Each row has a name. After each piece below comes the name of the row it's from, unless a question asks for something else. Each question is about the rows just above it.

non: [ -1   1 -15 -17   9  20  15 -27 -11  19 -13  -6   0  17  14   5  -8  -8
  13   4  -3   7 -20   0 -22   8  -6   5  -6 -11  -3   0  -6  -6 -18 -10
   1   7  10   5  14  -3  -9   2  -5   4 -22   0  17   7  11  -3 -23  -9]
rov: [ 13 -32 -14  -4 -13 -13   2  11   2   2   1  -9   6   6  28   5  -5  52
 -12  24  10   8 -20   6 -19  22  31  10  18 -15  -1  -6 -17   6   0  25
  -1 -10  -8  10  -1  24 -10   2  -4   2  -1  -9  15  -9  13   1  12  -2]
Liror: [ 29 -11 -10  -1   7  -7  15 -27  19 -13  -6   0 -11 -48  -4 -14  20  28
   8  15  23 -10 -12 -21 -29 -14  20 -18 -50 -14   9 -10 -19  11  11  47
  -5 -43  34  21 -10 -20 -36 -10  16  13 -32 -17  50 -21 -27   0 -15 -14]
[  2   2  11   2 -13 -13  -4 -14 -32  13] is which row, read backwards?
rov
The next entry after [ -3  -9   2  -5   4 -22]:
[0]
Which row holds this, read backwards? [-17 -32  13]
Liror
[-11   0  -6 -13  19 -27  15] is which row, read backwards?
Liror
Which row holds [ -1   1 -15 -17   9  20  15 -27 -11  19 -13  -6   0  17  14   5  -8  -8
  13   4  -3   7 -20   0 -22   8  -6   5  -6 -11  -3   0  -6  -6 -18 -10
   1   7  10   5  14  -3  -9   2  -5   4 -22   0  17   7  11  -3 -23  -9]?
non
[ 29 -11 -10  -1   7  -7  15 -27  19 -13  -6   0 -11 -48  -4 -14  20  28
   8  15  23 -10 -12 -21 -29 -14  20 -18 -50 -14   9 -10 -19  11  11  47
  -5 -43  34  21 -10 -20 -36 -10  16  13 -32 -17  50 -21 -27   0 -15 -14]
Liror

baduz: [ 28 -59 -51 -15  23 -24   4  14  35   1]
tegum: [ 21 -23 -13  23 -22   3   7 -12  -6 -19]
zuvi: [ 21 -20 -23 -13   4 -46 -20 -20 -20   5]
Tofus: [ 21 -23 -13  23 -22   3  12  56  49 -17]
lilil: [-12   3 -23   3 -22  23 -13  -8 -13  20]
Which value appears more than once in zuvi?
[-20]
What is the next entry after [-23 -13  23 -22   3   7]?
[-12]
[ 21 -23 -13  23 -22   3   7 -12  -6 -19]
tegum
[-12   3 -23   3 -22  23 -13  -8 -13  20]
lilil
The next entry after [-13  -8 -13]:
[20]
[ -8 -13  23 -22   3 -23   3] is which row, read backwards?
lilil

kavad: [  2   5  12   3   0   5 -26   4  -4  20 -29   1  -3   5  17   2 -19  -8
  -2 -11   0  18 -25 -21  -5  -5  -2   6  28]
Gubip: [  6   1  12   3   0 -18   1  10 -58  27 -23  -8   4  -5  41   2  -4 -10
  14   2   7  13  -1  -9 -10   3   0 -22  19]
nila: [  5 -26   6  -3  -2   0  -3   1  -9 -23  22  12   6   2  25   6   0   0
  -5 -32  18 -26 -14  -1 -10  -3   0  -2   4]
baza: [  2   0  -2   5  -5  22  -1   5 -35  13 -19   4   5  -9  25   0  -2   3
 -38 -23 -10  17  -5  -7 -24   5   1  24   2]
Fus: [ -2  -2  -2   3   0   5 -26   4  -4  20 -29   1  -2   5  17   2 -19  -8
  -2 -11   0  18 -25 -21  -5  -5  -2   6  28]
Where do [  2   0  -2   5  -5  22  -1   5 -35  13 -19   4   5  -9  25   0  -2   3
 -38 -23 -10  17  -5  -7 -24   5   1  24   2] appear?
baza
[  2   5  12   3   0   5 -26   4  -4  20 -29   1  -3   5  17   2 -19  -8
  -2 -11   0  18 -25 -21  -5  -5  -2   6  28]
kavad
[  5 -26   6  -3  -2   0  -3   1  -9 -23  22  12   6   2  25   6   0   0
  -5 -32  18 -26 -14  -1 -10  -3   0  -2   4]
nila
The next entry after [  0 -18   1  10 -58  27 -23  -8   4  -5]:
[41]
[ -2  -2  -2   3   0   5 -26   4  -4  20 -29   1  -2   5  17   2 -19  -8
  -2 -11   0  18 -25 -21  -5  -5  -2   6  28]
Fus

pid: [ 27  16  44   9 -25  27  19  11  27   7 -24  -5 -10]
kivu: [ 12  -6 -27  12   3   7 -25  28 -22  14   9 -17 -29]
busud: [ -5 -48 -19  21  19  22 -48 -11 -27 -25  21  -7   9]
fepo: [-25  37  28 -15  -8 -30  39 -26  37 -10 -10  33  20]
dutuz: [ 28 -27  12  -6 -14  29 -11  14  -4  25 -18 -15   8]
mur: [-27   1   1   1  33 -32   7 -20 -27   4  28  23  18]
sova: [-11 -13  21  18  26 -18  30 -11 -12   0  31  12 -19]
kelol: [ -6  14  32 -47 -19 -30   9  -3  11  35 -15  13  16]
ganuz: [ 22 -12 -32   9 -20  40 -39  32  -5 -13 -22 -28   3]
Repeated in pid:
[27]
Repeated in sova:
[-11]
Which row holds this, read backwards? [25 -4]
dutuz
Give the next entry after [ -6 -27  12].
[3]
Where do [ 22 -12 -32   9 -20  40 -39  32  -5 -13 -22 -28   3] appear?
ganuz

beke: [  4 -13   3 -13 -13]
tedet: [ 12 -44  12  30   1]
nup: [12 12 12 12  1]
fav: [ 12  12  12 -10  16]
[12 12 12 12  1] is in which row?
nup
Give the next entry after [ 12 -10].
[16]
Which value appears more than once in beke?
[-13]
Repeated in fav:
[12]
Repeated in nup:
[12]
[ 12  12  12 -10  16]
fav

lobur: [ 16 -12   1   4  -7  17  16  12 -10   6  -2   6 -14  13 -25 -12   6  23
   8  -5   9   1  26  15  18  -8  -7 -13  13  -9  10 -13  10  -4   8   5
  11   7 -15  -4   3  -3   6  15   1 -10  -1   4   3   3 -20   1 -15  30
 -13  34  16   6   2  19  -3 -17]
rab: [ 18 -16   5 -20  -5   4 -11  16 -31  19 -12 -24 -12  -2  21 -27   4  12
 -22  19   4   3  17  -9 -19   4   7  -8 -11   9  17   9  14  23   5  21
   3  14   5   0   7  45  14   7 -16  -5   2   2  -8  -2 -15   0   2  -2
  18  -4  11 -13  11  -4 -14   4]
baf: [ 18 -13   3 -16  -3   0 -13  15 -21  14 -12 -22  -9  -1  18 -21   4   3
 -19  15   2   2  12  -9 -17   5   6  -7 -10   6  13  11  11  18   5  19
  -3   9   4   2   4  40   7   2 -13  -5   5   3  -7  -5 -12  -1   2  -5
  10  -7   3 -10   4  -5  -7   0]
felur: [  6   0  -8 -13   4  -4 -16   2   9 -13  -4 -14 -12 -17   9   4   2 -20
 -14  -7 -10  -1  -7 -11  -1  15 -10  -7 -16  -8  -9  19   0   2  -3  -1
  -9  -2   1   8  -2  10 -21 -13   1  11  10  -2  -9 -11  15 -11   0  -9
  -8 -16 -22   1 -13   1  19 -10]
veved: [-19  10   4  -3   3  -9  -6 -13  -2   0   4  -1  14 -11  21   7  -6  -7
  -6   7  -4   0 -19  -9 -16   2   9  14  -9  12  -5   4  -7   6  -9  -5
  -1  -2  14   0   2   0   5  -5  -2   8  -4  -5  -1   4  14   2  14 -21
  22 -24  -2  -7   9 -15   7  22]
Dode: [  6   0 -10 -17   2   4 -11   3   7 -20  -2 -12 -23 -25   2   3   4 -15
 -15 -16 -10  -1  -1  -8  10  17 -20 -13 -17 -16 -12  19   3  -1  -4  -6
  -2   2  -4   8   1   4 -26 -10   4  17  10  -5 -11 -10  20 -14  -7   2
 -11  -8 -20   3 -12  11  23 -16]
voniz: [ -7   5   5   8   5 -16  -8  -6   5  10  -1   0  23  11  16   4  -6 -10
   2  15   0   0 -15  -6 -20  -4  18  14   2  15   3  -1  -7   4  -1   6
 -12  -7  12  -1  -4   7  10  -5  -6  -7  -2   3   4   0  -3   7  14 -23
  10 -19  -3  -6   1 -20  -9  17]
vot: [-22   7   2 -18  -5  15   8 -11 -19 -11  10   1 -14 -33   8   0  -1  15
 -13 -11  -1   0   5  -3   7   5 -13   1 -14  -3 -10   3   3   6 -13 -17
  23  12   3  -1  12 -10  -1   6   5  23  -7 -13  -8  11  23  -5  -1   7
  26  -3  11  -5  21  10  -9  14]
[ 16 -12   1   4  -7  17  16  12 -10   6  -2   6 -14  13 -25 -12   6  23
   8  -5   9   1  26  15  18  -8  -7 -13  13  -9  10 -13  10  -4   8   5
  11   7 -15  -4   3  -3   6  15   1 -10  -1   4   3   3 -20   1 -15  30
 -13  34  16   6   2  19  -3 -17]
lobur
The next entry after [ 19 -12 -24]:
[-12]
[ -7  10  -5   2  -1 -12] is which row, read backwards?
baf

